In the rows, 128 means zero.
One turn or mirror swaps these rows in pairs. Which row does each one swap with?
The rows were stretched afterwards, more along some directions than others.
lusa: [ 89  99 119 133 114 136 117 110 155 121 110 147 113 131 102 101]
bod: [142 121 146 108 152 139 128 122 105 113 108  90 119  99 145 148]
madal: [138 150 117 133 123 130 136 110 134 142 123 117 136 125  91 121]
dimob: [ 99 122 119 154 139 136 147 137  83 136 131 136 118 111 183 130]
fef: [125 121 128 135 124 120 117 136 157 125 137 158 127 139 107 121]
riki: [151 121  88 139 160 133 164 133 107 141 128 117 141 100 170 145]
Fabe: [102 109 127 120 118 112 128 155 121 146 141 150 132 164 121 148]
Gos: [ 98  96 135 120 118 144 118 114 149 127 116 156 122 128  82 106]
rad: [100  67 135 126 123 122  94 101 135  90 121 139 119 101 171 133]
lalet: [103  90 121 127 106 149 142 119 120 120 134 140 142 100 101 117]
bisi: [105 102 119 121 112 103 109 130 150 124 138 165 130 167 135 144]
fibi: [108 100 130 140 115 164 130 118 152 141 114 145 132 113  92  89]
vos: [124  80 129 159 106 148 108  97 155 112 130 154 152 115 136 118]
Ziv: [113  76 150 129 109 128  90  91 153  81 111 143 119 107 124 124]
ganon: [ 75 104  91 148 143 151 143 147  76 155 141 121 142 139 153 137]
nozo: [129 128 120 117 170 126 154 141  85 122 117  88 117  99 169 161]
vuti: [110  76 151 123 113 126 107 103 141  87 119 124 110 109 151 130]
geva: [127 143 128 134 164 145 133 137 105 121 104  86 109  83 158 151]
Gal: [155 127 104 133 159 147 179 130 108 144 131  98 150  96 151 145]
Gata: [146  73 127 142  99 141 109  85 175 104 120 164 144 118 103 109]
fuz: [109  82 116 125 105 154 147 117 124 116 138 141 145 103 112 120]
fefed: [ 85 112 121 160 133 149 134 159  90 149 131 140 129 109 196 117]
Peb: [ 86 117  88 140 147 147 143 158  73 148 135 116 138 127 155 140]
kop: [111 111  99 145 119 116 125 134 145 122 147 160 133 139 126 127]
Rav: [124 121 156 110 145 141 119 119 111 117 102  88 124 102 137 146]
tamef: [138 182 122 138 149 116 139 138 104 144 124 108 121 113 150 127]
mel: [ 93 135 118 145 142 136 135 167  95 129 120 134 110 105 188 139]
zov: [ 95 111 109 127 121 100 120 146 122 130 146 164 124 164 153 136]
bib: [ 64  93  81 141 130 139 127 147  88 140 132 132 133 138 160 138]
Nit: [ 76 123 127 137 139 122 127 152  67 141 130 133 116 124 202 135]
lemit: [ 99  69 110 121 100 143 131 116 133 109 137 149 142 116 106 113]
futo: [125 100 114 100 156 124 135 126 102 116 123 100 116 123 148 146]
subo: [132 169 108 126 136 121 131 129 132 138 116 134 122 120 106 126]
gumi: [137 172 114 122 139 114 134 127 121 139 114 119 126 118 143 147]
kobif: [107  83 107 114 104 148 141 127 127 112 128 138 137 113 106 127]
Somi: [136  89 124 112 147 149 164 136 110 108 121  92 139  94 138 152]
gim: [107  92 115 140 126 151 141 108 149 132 122 156 124 124  86 109]
Nufe: [119 124 113 138 131 122 142 159 112 141 151 140 137 140 148 149]
dasel: [114  88 129 130 118 129  88 104 136  82 116 144 116  85 159 127]
tun: [ 77 108 105 139 143 144 146 157  66 158 143 116 140 150 142 140]
sife: [ 91  75 151 121 124 122 100 119 116  98 122 126 124 106 187 146]
rit: [123 158 131 126 119 119 127 124 114 148 115 120 129 127 114 131]
Vapus: [ 94  77 123 155 120 145 101 103 128  95 110 125 137  91 160 126]
Nabak: [150 177 106 133 146 129 156 141 111 143 128 104 130 119 115 135]

madal swaps with Nufe
tamef swaps with fef
nozo swaps with Ziv

